In the rows, zero is written as 128.
A single turn carries every row of the set below to another of its rows. Some are shown first; where does it send the rows asked next?
bopom: [137 141 142  89 169 100 160 144 136 101 108 134  97  63 128 146 139 130
 138]
toma: [118 106 143 144 139 121 144 114 139  96 110 174  89  83 104 155 133 127
  98]
raz: [145 138 120 101 105 127 100 153 133 135 139 112  85 114  85 111 118 124
 174]
Fom: [ 95 137 113 145 116 144 134 193 106 122 142 136 134 117 102 108 116 115
 115]
Naron: [160 143 147  79 103  79 110 169 137 125 137 157 119 114 101 128 154  93
 137]
gonuf: [139 122 128 126 140 121 111 122 114 125 130 111 112 136 167 134 169 136
  83]
tor: [101 108 130 173 151  73 120 120 141 111 133 132  91  97 130 115 142 117
 136]
Tisu: [131  98 125  94 115 126 140 156 108 151 178 167 106 128  98 138 166 102
 153]
Rane: [103 121 121 119 120 119 118 136 122 117 174 154 153 100 133 177 175  99
 134]
rubog: [158 146 151 112 109 116 143 150 109 128 144 123 122  90 173  86 121 119
 106]
dem: [110 117 139 113 133 123 146 121 139 134 125 176 128 120  70  83 130 104
 159]
mogov: [134 107 113  83 164 165 144 148 132 114  99 142 120 119 121 134 137 103
 110]
daluz: [112 160 134 113 145 174 107 121 115 125 133 168 100  88 104 124 132 156
 122]
zum: [132 124 130 122 118  61 130 135 132 115 166 133 163 145 123 157 124 123
 129]
dov: [134 133 131 131 118 111 124 133 142 153 129 157 158  82 126 116  79 135
 111]
mizo: [154 176 114 169 113 121 153 133  94 135 145 138 117 123 133 109 117 137
 136]
mev: [134 104 128 111 135  93 122  85 116 107 141 106 105  88 120 138 158 127
 172]
Kav: [134 154 135 121 125 124 131 107 112 110 147 148 109 170 164 116 151 139
 154]

dov -> mogov
bopom -> Naron
Now find these:
mev -> zum
Kav -> tor
mizo -> toma
Fom -> daluz

A single turn carries every row of the set below to another of its rows. Some are shown first; where does it send the rows asked next?
Zek: [124 103 105 111 106 150 137 107 121 143 115 103  95 162 113 131  91 125
 152 163 115]
gov: [ 99 147 140  95 102 132 143 123 105 143 145 128 146 120 135 134 168 113
  86 115 157]
veme: [116 128 125 120 132 150 132 137 104 160 122 110 156  99 123 109 206 115
 121 142 119]
Tiru: [171 124 123 119 143 149 133 133 110 139  95 117  92 130 130 145 104 157
 166 133  77]
kopig: [143 148 138 123 135 161 161 158  98 127 140 138 169  84 136 138 146 110
 116 112 112]
Pip: [141 139 115 124 105 129 155  80 126 188  81 124 106 157 106 106 135 141
 167 135 152]
mag: [143 174  93  96 122 107 138 101 150 162 114 144 118 154 125 146 142 138
 140  89 118]
lita: [125 108 118 118 105 135 135 113 122 142 105 117  90 166 109 115  95 132
 168 163  98]
sof: [145 136 117 121 112 112 145  86 133 180  78 127 108 169 114 112 144 149
 170 138 125]
Renul: [131 118 130 118 115 159 142 140 107 155 125 101 152 112 122 113 210 108
 137 146 131]
sufug: [104 136 135  91 105 143 139 122 119 136 153 125 145 126 128 120 167 110
  88 121 159]
Mobov: [136 142 103 126 108 118 155  96 137 170  91 130 103 168  94  99 151 116
 179 131 133]
Lut: [129 162 173 118 116 152 160 140  80 148 122 140 127  82 124 109 158 122
 112  97 160]
tud: [142 138 130 128 144 163 170 155  94 120 138 142 161  88 135 139 145 113
 113 116 122]
voped: [129 139 140 129 148 152 159 144  94 130 132 134 172  86 128 123 142 106
 101 125 112]
garus: [ 88 120 131 131 100 163 153 159  80 133 137 129 129 102 114 108 155  96
 139 153 127]
Ledes: [139 134 123 130 102 116 145  93 107 170  84 125 115 170  97 120 141 132
 184 138 158]
rodum: [173 123 112 119 142 169 133 134 104 152  96 104  86 115 128 146 117 158
 170 132  95]
dar: [135 133 137 131 139 161 167 160  76 123 130 131 151  85 137 147 149 112
 117 123 118]
kosud: [127 115 124 110 112 123 145 108 115 143 111 110  96 183 116 142  90 120
 162 142 105]
kebo: [139 165 172 117 112 151 160 131 101 155 125 139 148  91 118  95 164 116
 117  98 159]
mizi: [ 92 135 137 132 118 160 143 153  92 143 133 136 146  86 108  85 155 100
 132 145 113]
mati: [ 98 138 146  95 115 140 126 123 113 144 146 116 150 110 123 106 164 108
  83 128 138]
mosef: [108 138 143  94  97 139 141 121 121 142 151 119 159 128 126 117 165 101
  93 125 152]
muvog: [140 167 110 105 127 106 143 109 125 168 106 143 117 159 137 166 117 151
 157  94  99]
zep: [131 103 119 115 107 139 125 123  99 126 117 104 101 166 105 145  95 122
 167 157 123]
lesif: [131 172 126 106 108 154 128 130 112 161 114 152  77 106 118 119  83 160
 158  97 113]
falu: [139 108 104 121 120 141 150 122 125 121 116 111  96 165 101 124  98 101
 163 151 102]
vog: [114 125 125 122 112 145 150 133  95 162 116 111 143 115 125 121 216 114
 131 142 146]
Poneg: [174 131 128 118 138 154 117 146  86 138 100 110  92 121 120 160 120 157
 179 119 105]
fivi: [134 152 173 120 133 149 150 126  95 153 118 127 146  85 115  89 164 116
 102 110 149]
Mopiz: [125 164 142 100 109 134 124 134 107 157 114 139  68 136 119 129  91 151
 173  96  97]
bureb: [141 169  94 104 122 120 147  93 137 172 108 149 129 143 137 157 111 156
 133 100 123]
gurit: [131 180 136 105 104 134 114 136  99 152 117 157  88 117 112 135  96 159
 169  88 126]
zapa: [ 95 126 128 129 106 173 152 164  92 129 144 140 130  95 109  95 153 101
 144 145 125]
niv: [125 120 118 119 122 159 144 139 107 154 125 112 143 112 124 115 217 117
 136 142 141]
zonu: [135 149 132 125 109 110 158  95 115 184  83 133  98 170 107 115 128 136
 186 118 129]
Piba: [136 166 114  97 114 104 134  94 142 162 107 151 117 156 134 143 107 159
 134 104 110]
pudes: [170 125 136 115 140 142 135 130 100 155  91 100  80 146 125 149 123 149
 180 121  92]
mekup: [188 133 129 118 150 158 140 141 110 129 100 109  78 120 115 135 116 135
 166 111  95]
doza: [144 180 135  93 116 138 123 131 126 144 122 146  70 119 112 117 101 143
 148  78 114]
dozi: [103 130 139 124 101 174 144 168  93 132 146 129 136  92 111  96 151  97
 144 143 115]
Gomeb: [148 169 145 108 117 137 128 125 115 157  99 152  78 118 120 114  92 168
 161  98 102]
mevad: [137 170 103 108 114 101 135 100 121 161 109 151 139 158 126 167 124 149
 149  99 136]
Mefom: [139 158 169 118 122 156 162 131  96 147 125 141 134  90 118  96 163 122
 113  98 169]

mosef -> dozi
veme -> voped
Now find these:
sof -> Tiru
Mobov -> mekup
Lut -> vog
tud -> sufug
Pip -> rodum
mevad -> zep
kosud -> Mopiz

A single turn carries every row of the set below to another of its rows. Some are shown first; where does it send the rows asked next?
lotiv: [112  95 109 129 132 117 115 137 130  65 142 151 141 113 118 132 110 104
 117 168 133 141 162 153]
potet: [125 103  80 156 104  84 125 150 147 125 124 133 120 148 130 144  98 144
 150  97 144 190 114 136]
Meb: [ 88 165 106 109 143 104 101 138 143 105 108 128 135 138 131 153  73 137
 112 125 165 141  94 121]
fav: [139 132  71 125 120 165 118 143 136 125 126 138 155 156 113  87 134 186
 148 168 125 120 119 113]
dipud: [145 121 102 118 162 173 154 150 144  99 116 135 168 124 105 141 117 182
 139  83 107 144 105 136]
lagib: [108  86 116 137 135 146 113 164 132  64 127 151 142 107 113 131 100 116
 100 150 126 141 165 146]
nefid: [103  75 113 134 134 136 128 154 123  75 133 165 134 131 121 128 115 114
 118 138 141 150 177 158]
babo: [108 145  94  94 110 155 116 164 123 126 131 133 143 178 119  84 143 165
 159 159 146 132 119 143]
sotu: [ 93 156 112  89 153 145 108 119 154  95 144 122 134 124 138 147 113 147
 126 106 132 104  88 114]
Goz: [124 124 150 127 129 161  74 136 177 161 123 136  99 118 158 129 122 158
 121 159 124 130 105 132]
tabo: [148 102 115 108 129 192 115 139 140 127 114 121 179 125  92 142  98 158
 139 113 130 187  98 153]
konu: [118  95 126 132 149 119 115 164 132  81 122 161 128 112 128 137 110 121
 111 153 139 145 178 168]
padu: [128 111 133 128 136 165 150 153 129 125 103 139 176 136  87 146  83 155
 127 118 125 187  96 116]
gupes: [126 138  85 101 118 117 111 165 124 115 152 117 132 133 122 104 148 181
 162 144 108 113 117  99]
nesi: [137  92  93 121 134 113 111 143 145 134 136 126 114 123 147 158 130 170
 158  59 135 161 127 141]
bibi: [104 126 170 140 115 128 105 187 156 147 107 138  99 127 138 133 100 149
 115 141 117 165 102 121]
bet: [109 165  94  85 151 142  79 128 150 107 110 115 151 136 129 145  91 147
 125 125 176 134  99 163]
puf: [138  94  74 146  92 125  96 139 167 126 137 116 117 139 137 129 119 147
 159 102 134 188 107 172]
naru: [103 137  75 111 145 152  74 103 161 120 122 130 128 139 149 145  96 152
 117 107 172 118 108 128]
zisoz: [107 139 102 122 106 114 145 170 110 126 126 142 145 175 107  99 124 161
 154 162 135 150 117 102]
subeg: [111 125 149 126 106 165  78 189 168 143 120 124  96 130 146 109 124 157
 124 143 115 151 106 152]
ver: [156 106 125 133 155 203 129 130 162 142 103 150 160 130 114 133 111 177
 128 125 123 157 106 144]
virof: [119  83 126 117 135 128 109 161 111  89 133 155 144 110 111 131 116 120
 118 169 134 149 178 144]
gufa: [143 123 165 120 135 130 116 163 161 148 134 133 105 107 143 135 146 169
 148 135  92 143 107 139]
lofur: [152  91  55 143 110 121  90 132 150 148 128 132 118 142 143 125 127 180
 157 111 148 160 138 142]

zisoz -> Meb
Goz -> fav
konu -> virof
Now find these:
babo -> bet
sotu -> dipud

